One hidden turn or mirror swaps the rows below in pairs. Which row is each named row swapped with?
The rows were stretched afterwards, more along some directions than others.
Saf: [  2  12  -6 -14  13   2   6   3 -14  10   0  -9 -21  -6 -20  11   1  -6
   8 -15  20  -1  -9  14 -29  -3   3   2]
segev: [-11   2  -3 -28   1  -4 -11   0 -14  22 -10   8  -3  -7  10   2 -18   3
  -6 -11  -3   4 -22  13  -3 -20  -3   4]
tolav: [  5  15   9 -14   3   7  -9 -12  -2   0 -20 -12   2 -13  -4   7   4  10
 -15   1  -4  13 -19  10   6  18  -5   5]
Zofu: [  3  16   4 -13  -1  -1  -9  -7  -8 -10  -7 -21 -10   2  -5   6  -1  -1
 -16  -5   5  18   0 -10 -30  -4  -2  22]
vumu: [  5   1  18 -16   0  -1   0 -13   5  32 -11   3  -6 -17 -16   6  -4  -2
  -5 -15   2  -4   0  10  -4  -1 -13   4]
sif: [ -8   4 -17 -21  -7   4   3  -4   5  28   2   8  -4 -14  16   1  -3  -5
  -7  -9  11  14 -14  17  -9  -3  -2  13]
niro: [ -6   1 -17 -20  -9   1 -16  -4 -16   9   4  -4  -6  -7 -14   0   0  -2
  -6   3   6  10 -19   7 -11 -18   2  15]
budum: [  0  -1  -4  -7  13   1   3  -3 -13   1  -6 -10  -1  -7   0   9 -13 -12
 -14   4   4   5  -6  -6  -5  -9 -12  -4]
lozi: [-18  -9   6   1 -23 -14   8  -5  -4   6 -11  -8   4   4   3  -1 -15   2
   9   2   5   3   1   5  -1 -17   3  -3]
Des: [-18  13  -7  -5   6   0  -2  -7 -20   4 -15 -15 -13 -10  12  13 -18   0
  -5  11  -9   9   8  -1  -8  -3   4 -13]
Baki: [-13  14  -6  -1  -6  -3   0  12  -7  10  -6 -27  -7   3 -10   8  11   6
 -10   2   9  -8   2   4 -10 -16 -11 -17]
Mebiz: [ -5  10  11 -17  15  -3  10   6 -11  11   5  -9  -4 -19  -4   7  -4   2
  23  -1  11 -16  -2   8  -7   8 -11   0]
daroz: [  2  -6   6  -8   0   2   6  -1 -13   5  -9  -9  -6 -11 -11  21 -17 -16
  23  -3   8  13 -10   1 -13 -12   6  -3]
sige: [  8  16   2  -2  19  -9   4  -7 -12   6 -16 -17 -11 -11 -18  10   4   4
  -6 -12   6  15 -10  15 -11   0  -7  -7]
nezul: [-20  -2  -5  -1  -2   5  14   6   9  32  11   4 -10 -11   5  -6 -10  -4
  22  -3  24  -2   3   6 -16 -11  -3  13]
Fovot: [-22   0   4 -14  -7  -1   9  15 -11  28  17  -2  -5 -12 -12   2  -6  -7
  28  -3  10  -3  -1   4 -18  -8  -1   1]
tutom: [  5   6  -3  -9  14   9   9   0   3   6   0  -1  -7  -9  -7  14   3 -11
   8  -9  23  -1  -5  13 -25   5   6   8]
fubi: [ -7  -7  10  -1 -13   3  10   0 -10   7  -4 -24   4 -12 -20  13   2   7
  18  13   4  -4   1   1 -14   6  -2   9]
geve: [ -7  19  16  -1  10 -11  10  -1 -22  19 -11 -17 -22   2 -12  17  -4   6
  22 -11  10 -13  10   3 -25 -14 -19 -11]
situp: [  7 -13   1   9   0  -2  20  -7  12  13  -9  -4   4 -20  -5   3   5  -1
  10   3  19   4   5  21  -6   8   1   9]
luzo: [-17   8  -2   3  -6 -13  15  -2   8  13  -8  -9  -7  -7  14  -2   0   7
   8   4  10   2  11   6  -6  -4 -16   2]
gep: [-14   6 -14 -10  -2   8  -2  -7   1   0  -2   4  -3  -9   1   1  -5  -1
  13  -2  25  15 -14  16 -10   3  11  14]
bobik: [ -2 -15   0   4 -14  -4  11  -6   2  15  -5  -8   1  -4 -15   7   5 -10
  11  -2  29  -6  -9  19 -13 -10  11   6]
zam: [  7   6  11 -11 -11  12 -13  -4  -6  -2  -2 -29  -6   5 -29  16   9   2
  -1   2  11   0 -17   6  -7  -8   0  -3]
ripok: [ -8  26   5   8  -2  -5  11   4   4  17 -15 -21  -9   1 -17  13   9   5
  -9  -5  10   3  14   2 -20  -8 -23  -4]
miper: [ -9  -2  17 -11   3  -8   2   9 -13  22 -13  -8  -4 -12 -16  19 -16 -11
  15  -7  -6  -6   3   3  -8 -13  -8 -11]
vema: [-18   8   8  -2  -4   0   8  -2 -16  30 -12  -9   3 -23  -6  15 -21  -1
  16  -1   1   3  15  -9 -21   1 -10  17]
Fubu: [-13  29   3 -20  18  -3   3  14  -5  20  10  -7 -12 -10   4   3   3   4
   7  -9   6  -3   1   4 -23  11 -11   1]
popi: [  0  -7   0  -9   1  -2   3  16 -19  10  -8 -23   2 -11 -20  15  -4  -5
  15  -1  12  -1  -1  10 -14 -23 -17   3]
kos: [-15  21  -4  -7   4 -19  13   6 -25  11  -1 -13 -15  -7   2   4  -2   6
  15  -3   6  -4   7  10 -21 -10  -5  -4]
Voma: [-15  -1 -14 -10 -18   2  -3   3 -11  20  11 -11  -2  -8  11   9   8  -2
   1   6  10   2 -24  18   0 -10  13   0]
dumaf: [-11  -8   2  -4  -8  10  -5  -5   1   2  -3   0  16 -19   2   9 -20  -4
  20   9   8  12 -11  -5 -10   3  11  33]
buv: [ -1   3   7 -10  -8  -3  -5   2  -8  10  10 -11 -10  -9 -37   6  13   2
  16  -3  10   4 -11   7  -9  -2 -11  10]
Dasuz: [  3  -6  15  -4 -22   9 -16  -6   5  -4 -15 -18  -2   4 -32  10   1  -6
 -14  -3   5   8  -8  -2   2 -16  -3  -1]
daru: [  8 -12   3   3   2  -8   0  -8   8  -9 -13 -13   5 -11 -10   7  -3 -12
 -12  11  10   1  -9   4  -2  -2   6   0]
lubuz: [ -5 -11   5  15  -1  -5  21 -11  -2   5 -21 -18  10 -12   4  18 -16 -10
   5   5  11   1  16  -2  -5  -2   0  -8]
neb: [ -4   0  14  -2  10 -11  14   0 -12  -9 -11 -18  -2 -10 -25   6  -3  -4
  27   7  25 -10  12   5 -17   2   1   4]
ker: [ -7  17  -3  -6  21  10  11  -8   6  17   4  -4   0 -27   1   6   3   3
  -1   1   6   9   6  -4 -11  28 -19  23]
temib: [ -1   6   9  -4  12  -8   8   1 -26   3 -13 -28 -11   3  -4  18   1  -6
   7   0  15 -15  -5   5  -9  -9  -6 -21]
Vodid: [-17   2  -8 -10 -25   5  -9   3  13  34  10  -3  -4 -12  -2  10   3  -6
   1  -7  -5  10 -11   5  -6  -9  -3  11]
pigo: [-13 -13 -14 -17 -21   5 -11   4  -6  25   5  -1   4 -20  -6   5  -8 -15
  -5   0   0  13 -16  11  -1  -9  15   8]
dozi: [ -1  -6  -5  -8   2   4  10  -8  -3  -4 -13  -3  -3 -15   4  -7  -9   3
  20  -1  21  13 -11  17  -2   6  11  13]
Lige: [ -5   9 -12  -3 -19   8   3 -14  12   1  -4  -6  -6  -7  -1   1  10   3
  -5   5  24   9  -4  11  -2   7  13  11]
sobon: [  4   5 -10   4  -3   9  10  -2  15  -6   7 -18  -9  -7 -17  -4  22   0
  -2  -3  24  22  -3   6 -17   3 -10  24]
Zupi: [ -6  -4  15 -10   7  -3   3  -5  -7   9 -16   1  -2 -18 -19   4 -25  -7
  15  -7   7  -4  14  -6  -9  -2  -5   6]
nuka: [-22  13  -1  -3  -6 -10  -6   6 -22   9  -7 -18 -13  -4  -4   7 -12   1
   2   5 -11   2  13  -6  -9 -15  -9 -13]
tili: [  9 -16  10  -1  -3  -6  12   4  -7   8  -2 -13   6 -12 -27   8  -1 -11
  24  -3  20  -8 -20  18  -7  -5   3   1]
lav: [-14  17   2  -4  19 -13  17  -1   3   2 -21  10 -18  -8   7  -5 -13   3
  12  -9  17   3  11  13 -13  -4  -8  -1]
neni: [ -8 -12  -2  -5 -17   0  -3   1  -6   7  -7 -15  -6   4  -8  12 -12 -17
  -4  -4   7  -3  -5   7  -5 -24  12 -16]
pugu: [-17  -3   2   4 -14 -14   4  -6  -8   6   1 -14   1  -9 -15  -1  -3   4
  18  18   3  -1  11  -6  -6  -6  -5  10]
Gis: [ -1   4   4  -4 -18  11   3 -13  27  22  -9  -1  -5  -6   0   8   1   3
 -10 -11   7  16 -13  14   6   3   2   0]
gubit: [-17   6  -5   4 -18   4   5  12  10  -4   9 -21   0   7  -2   4  16  -3
  11   7  25   4  -7   9 -10  -3  10  -4]
fepa: [ -6  27   8 -11   6  -5   3   0  -1   7  -2   1 -21 -12 -10  -2   5  15
  18  -4  10   4   4   5 -15   4 -16  13]
kodu: [  5  17   0  -9   7  11   5  -6 -14  20 -12 -16 -19  -4   4  23   3   4
  -4 -10   4  11   1  11 -14  -2 -11 -12]
figaf: [ -3   6  -4  -1   1   0  -4  10  -8  13  -2 -22 -15  -5 -16  11  -5  -6
  -1  -2   3   5   0  -9 -19 -20 -26  -4]
bisa: [ -5  -7   6   8 -12  -4  13  -9  -2   3 -26 -11  -9   0 -13   9  -4  -4
  16  -4  24  -4  11  11  -3 -24  -2 -11]
Niv: [-11   5  15  16  -5  -5  15   4  -4   3  -3 -25 -10   0 -25  17   8   1
  27   7  15 -10   6   2 -13   2  -4  -8]
Bufir: [  9 -24   5   6  -5  -4  14   1  11   7  -2 -11  11 -16 -21   4  -3 -11
   7   5  12   9  -7   2   1  -8 -11  11]
manam: [  2  12  20   9   0   1  18   1  10   8  -1 -27 -16   3 -14  21  16   1
  19  -5  15  -3  15  -2 -22   4 -12  -4]
lun: [-12 -14  -1  13   2  -5   8 -12  -1  -5   1  -6   5 -11  -2  -3  -5  -8
  11  12  19   8 -14  13   5   3  18  -1]
fure: [-30  15 -13 -10   0 -14   7   4 -11  14   0   0 -17  -6  13   1 -10 -12
   6  -5   6   1  18  -1 -25 -10  -1   2]
nub: [  3 -14  -9 -10 -14   5  -1   0   4  17  -8  -4   2 -26 -18   9  -3  -8
   5  -1   3  26 -17  20  -6  -6  13  14]
bog: [  0   8  -9 -27   5  13  -3   7 -33  10  -6 -17 -16  -7 -13  16  -3   5
  11  -8   8   4 -14   9 -29 -13  -3   6]
Zun: [-11 -21  -5   4  -8  -4  14   3   5  18   1  -6  12 -25 -12   6  -9 -26
   6  11  18   3   5  -3 -11   4  -1  12]
sim: [-20   9  14   6   0  -2   8  -5  -4   9  -8 -19  -4  -8 -11  18  -6 -13
  10  -4  17   2  10 -12 -19  -1 -16  -1]
Fet: [ -7  20  12   0   0 -12   2 -10  13   0  -2 -18 -11  -3 -11  -4  13  13
  -7   0   8   8  12   1 -14  18 -14   9]
rabol: [  9  -9   5 -18   5   4  -6   1  -5  18   1  -2  -6 -13  -8  10  -4 -13
  -8 -15   4  15 -23  10 -16 -17  -8  10]
gog: [ -9  -5   9  13  -6   4   9   3   8  -3   4 -20   7  -1   6  15  -2  -1
   9  11   3   9  -5  -3 -17   5   4   6]
Puf: [  0  -8   1  -1   4  -6   7  -3  16  13  -1  -9  -2 -19 -21  -4   2 -15
  -2 -16  29   4  -3   6 -23  -4 -11  22]
zug: [ -6  -1  -8  -3 -17   6 -10   2  -9  10  -4 -17  -9  -3  -9   2  -1  -2
  -8  -2  15   9  -9   2 -21 -26  -2  17]
fil: [  3  10  -9 -20  22   8   8   8 -13  14  -2  -7  -8 -10  12  19  -9  -7
   0 -17   7  19 -10   7 -37   0   2  10]
funiz: [  5   3   1  -8 -16   3   7   3  -3 -10  -1 -33  -6   6 -16  14  22  -7
  -4   0  26   1 -11  14  -7  -8   3  -9]
vaz: [ -8  -8   6  -8 -14   3  -1  -3 -12  13  10 -30   6  -2  -6  12  -3 -12
 -14  11   1  -5   6  -6  -6  -2  -5  -3]
moro: [-12   6  -7   1   0 -10   2  -9 -13 -10   1 -16  -8  -1 -15  -2   4   0
   1  10  19 -10   8   1  -7   1   0  -3]

Swapped with figaf: Zun
Swapped with sobon: ker
Swapped with daru: daroz
Swapped with vaz: popi
Swapped with Bufir: budum

One hidden turn or mirror swaps the rows below in pairs. Which row is each named row swapped with?
The rows were stretched afterwards, more along some directions than others.
lesu: [17 17 21 13  3  9  5  2  6  5  3 13 10  9 -8 15 -5 20 10 -5 -3]
gevo: [-11   3  -4  -4   1   1   3 -19  -1  -5 -12   5  -7 -15   3   7   9  -8
  -2   3  15]
vin: [ -4   0  20   8 -15  10  19  -5  11  13  -9   8   5  11   3   3 -13  -4
  13  -3   3]
nebuv: [ -1  14 -12  -5   6  -4  15 -11  -3  -4  14  -3   2 -10   6  13  15   1
   8  -9  21]
bek: [  4   5   3   1  -4   2  21  -3   2  21 -10 -10  -2   6  -7  13   4 -13
  -4   0  -5]
gilib: [-10   9  -5  -4   2   0   4 -22   0  -9  -5  10  -3 -16   0   9   9  -5
  -5   3  16]
tubug: [ 17  -8   9  12  -6  15 -10 -15  -3  14 -22   4   1   4  -7  17  -7   8
   9  -6   0]
taf: [ -5   3   5 -12   9 -11   5   2   5  18  -1 -10  -2   9  -9   3   3   5
  -3 -17   3]
pekig: [ -6   4   6  -6   5 -13   9   4   0  21   1 -14  -4   7  -7   1   0   6
   3 -19   3]
tumub: [ -7  -3  16   8 -12  17  16  -9  21  16  -8  13   4  12  -3  -3  -6  -5
  13  -6   5]
dipeb: [ 14   2  22  13 -16  13  13  -5  -2   5  -9   1 -13  -9  -3  12  -2   4
  13  -4  19]
Dozet: [  0  14 -10  -1   1   0  10 -12  -2  -5   9  -1   0 -10   8  12  17   0
  12  -8  18]
zoz: [  7  -2   1   3  -3   2  22   1   7  22  -4  -6  -3  10 -11  11   7 -10
  -4  -5   1]
sov: [ 16  14  21  20   4   9   8   3  10   2  -2  15  16   9 -10  14  -7  16
   7  -7  -8]
vumef: [  1  -1  18   5  -9  14  19  -7  22  16  -7  14   1  16  -3   0  -7 -11
  10  -6   2]
geriz: [  4  12  -4  -6  -1   3   8  -9  -1  -3  15   4   0 -10   8   9  19   3
  13  -8  19]
lidi: [-16   5  -6  -4  -4  -1   8 -23   0  -6  -5   8  -6 -13   2  10   7 -10
  -3   0  11]
gubeb: [  3   6   8   3   0  -1  25   3   1  27  -3  -1  -4  10  -7  12  -1 -14
  -5  -2  -8]
begor: [ 18   4   8   3   1  10  -9   3   5  23  -5  16   2  -2 -11  22  -4   5
   0 -17 -10]
Puba: [ -5  15  17  -2  -3 -17  21   4 -15  10  -6   9 -25  -9   5  15 -15   3
  20 -13   7]
gub: [ -8   3  -4  -5   4   1   1 -17   1  -6  -8   7  -5 -13  -1   7  12  -3
 -10   0  17]
rus: [ -6  -1  -4  -5   0   0   3 -20   7  -2  -8   4  -8 -11  -1   5   4  -8
  -8   1   9]
gon: [ -7  -3  16   5 -14  16  15 -10  14  16  -6   7   3  11  -1  -3 -10  -6
   9  -2   3]
dera: [-12   5   1  -5   2 -11   8   1  -2  22   3  -9  -5  13  -3   2  -1   1
   0 -17  -5]
mub: [ 16   4  17  15 -16  12   9  -5  -1  15 -17  -6 -13  -2  -3  15  -7   0
  15  -2  10]
Digo: [  2  -2   6  -5   5 -15   5   4   9  19  -6 -14  -1  11 -12   0  -3   9
  -3 -17  -5]
nop: [13 20 21 17  6  9  7  2  5  3 -1 17 14 10 -7 19 -7 18  7 -5 -5]
Kipi: [ 12   5  18  14 -13  13  13  -3  -4  10 -13  -4 -11  -4  -1  16  -3   1
  12  -4  17]
rig: [ -7  -4  15   9 -13  10  19 -12  19  15  -5   8   7  12  -1  -3 -10  -9
  10  -5  -3]
gadof: [ 17 -10   7  15 -12  14  -8 -16   2  12 -17   4   7   1 -11  15  -5  17
   8  -7   2]
Zoni: [ 12   5   8   6   2  10 -10   8   2  23  -6  20   2   4 -13  18  -9   7
   2 -16 -14]
zunen: [ 21  -9  14  19  -7  12  -8  -9   1  16 -21   6  -2   3  -6  20  -7  10
  13  -7  -1]
risi: [ -7  18  12  -4   4 -17  18   1 -20  13  -4  10 -23  -9   6  16 -18   0
  17  -9   7]
vif: [ -3  16 -11  -6   6  -2  12  -9  -5  -6  16   2  -1  -4   9  14  16  -3
   8  -4  18]
Rop: [ -9  17  17  -2   1 -17  22   1 -15  11  -5  12 -22  -4   4  13 -18  -3
  23  -9   5]
sotas: [ 15   6  14   1   4   7 -10   5   3  22 -12  17  -2   1  -8  20 -11   4
   1 -13 -16]
tenu: [ -4  -1   4  -8   3 -11   5   2   6  21   1 -10  -6  12 -11   0   2   4
  -2 -18   0]
livus: [ 19   6  21  16 -11  15   9  -2  -4  13 -13   3 -13  -6  -4  14  -6   6
   8  -4  14]
bago: [ 14   4  23  14 -13   9  13  -7  -5  13 -17  -5 -14  -5  -4  17  -7   2
  12  -5  15]
Fipug: [ 16  -5   7  19 -14  10  -3 -14  -1   9 -18   4   7   1  -4  21  -6  14
  12  -2   4]
lopil: [ -5  -2  -5  -4  -2   0   0 -19   8  -5 -10   2  -6 -13  -3   5   9  -6
  -6   1  15]
vusa: [10 19 18 19  7 13  6  0 10  2  6 17 19 12 -6 13 -1 16  3 -4 -2]
Lup: [ -5  11  20  -5  -5 -15  23   1 -16  10  -2  16 -25  -9   1  14 -14   0
  25  -8  12]
Miga: [  2  -5   2  -6   4 -12   4   1  10  22  -1 -12  -4  11 -12   1  -2   8
  -3 -20  -3]
mev: [ 18  15  21  12   8  10   8   2   9   6   4  10  15   9 -11  17  -3  18
   7  -7   0]
mon: [ 15 -10   6  17 -14   9  -6 -17   2  18 -19   1   1   4  -8  16 -10   8
  10  -7  -3]
dase: [ -4   2   2 -10   7 -10   5   2   5  19  -4  -6  -2  11 -10   2   0   5
   3 -19   1]
rarov: [ -8   2  -1  -5   0   1   2 -20   6  -6  -6   7  -5 -14  -2   5  10  -6
  -7   1  12]

Swapped with nop: Kipi
Swapped with rus: Miga
Swapped with rarov: tenu

